Look-ups in named tables: a row name and a column name give one cell, copied from the table.

dazusen =
         gof  bik  zukuno  konar  rigika  mevef  nizivof  punive  sinetom
tezu     509  460     300    330     338    362      517     412      382
rar      538  432     282    332     384    370      495     395      353
penabu   597  481     237    297     332    354      580     421      359
limupul  652  470     743    719     857    721      469     564      609
vumuma   662  529     177    254     275    325      668     438      357

vumuma, zukuno: 177
vumuma, rigika: 275
rar, nizivof: 495
vumuma, nizivof: 668
tezu, punive: 412
limupul, rigika: 857
penabu, nizivof: 580
penabu, zukuno: 237
limupul, zukuno: 743
limupul, punive: 564
rar, sinetom: 353
rar, mevef: 370
limupul, mevef: 721
penabu, bik: 481
tezu, gof: 509
rar, rigika: 384
vumuma, bik: 529
limupul, konar: 719
tezu, sinetom: 382
vumuma, sinetom: 357
Which row has the largest sinetom? limupul

podur =
cols = sog, lat, tibap, rupor, zabug, veb, pumamu, ler, pubu
luv: [-17160, 28862, -26790, -61556, -79052, 7009, -46281, 23138, -20235]
ruz: [-16879, -38904, -1495, 3146, 50975, -12274, 26960, -49464, 513]
zub: [11253, -90729, -23710, 69710, 37637, -63056, 71040, -39004, 29324]
zad: [-17280, -48892, -11110, 27405, 36602, -26935, 23126, -48806, -8887]
rar: [-5468, -16362, -27468, 12858, -20928, -32312, -10465, -17475, 5390]
pugun: [-6655, -18306, -14507, 6759, -21309, -26381, 1310, 10070, -14367]

What is the lat of zub in podur?
-90729
What is the veb of luv in podur?
7009
What is the pubu of ruz in podur?
513
What is the sog of ruz in podur?
-16879
What is the rupor of pugun in podur?
6759
What is the tibap of pugun in podur?
-14507
What is the zabug of zad in podur?
36602
What is the rupor of ruz in podur?
3146

laleni
         tizufod  futivik    nek  renot  biloku    meb  lalonip    fes  fofosa
zasimem     3416     5013   5281   4507    3221   1051      274    291   -2302
dinevap    -1259     1406    833   -702    2137   -771      274  -2067   -1102
dem        -1259      786  -1786  -7183   -5638  -3019    -5800  -6816   -1102
zur        -1259      786   2187   3923    5158   5698     4800   3098    1018

dinevap, lalonip -> 274
zasimem, biloku -> 3221
zasimem, tizufod -> 3416
dinevap, fes -> -2067
dem, renot -> -7183
zasimem, renot -> 4507
dem, fofosa -> -1102
zur, nek -> 2187
zasimem, nek -> 5281
dinevap, renot -> -702
dinevap, meb -> -771
zur, meb -> 5698
dem, futivik -> 786
zur, lalonip -> 4800
dinevap, fofosa -> -1102
dem, meb -> -3019
zasimem, fes -> 291

vamok.tsv
	nez	futopo	gela	gidigi	los	kepa
gutu	146	168	46	148	208	195
gofen	124	89	29	168	136	159
pesup	96	201	35	108	203	121
lep	145	97	28	101	179	252
gil	146	82	39	119	194	132
daliz	104	78	31	95	170	194
dal	111	75	22	165	151	167
takesok	123	202	49	219	221	187

gil, kepa -> 132
gofen, futopo -> 89
lep, gidigi -> 101
daliz, kepa -> 194
lep, kepa -> 252
lep, nez -> 145
dal, gidigi -> 165
gil, gela -> 39

Table bofuvo
cols = nuzuru, nerome, lan, zot, fam
butebes: [-11270, 18351, -42785, 27869, 72571]
medurop: [-64618, 24287, -40242, 2781, 15766]
ded: [3739, 25892, -51214, -49192, -61464]
sos: [21882, 18507, -35766, -6500, 10760]
bopobuf: [7923, 5667, -13083, -26895, -12437]
pipu: [7370, 5373, -10285, -40936, 16481]
kav: [-59823, 20241, -36813, -8887, 16009]
takudus: [-32293, 29007, -56669, -20005, -72332]
zunanub: [3570, 42719, -76529, -46873, 20987]
lipanu: [-68882, 25522, -48892, -60995, 6670]
vebazem: [-41289, -1918, -10676, -45484, -28258]
dof: [17384, 32502, -52362, 7729, -31805]
vitil: [-12926, 27248, -52289, -35551, 15514]

zunanub, nerome => 42719
butebes, nerome => 18351
ded, nerome => 25892
medurop, nuzuru => -64618
sos, fam => 10760
pipu, nerome => 5373
kav, fam => 16009
bopobuf, nuzuru => 7923
takudus, lan => -56669
lipanu, zot => -60995
bopobuf, fam => -12437
Row with the largest zot: butebes

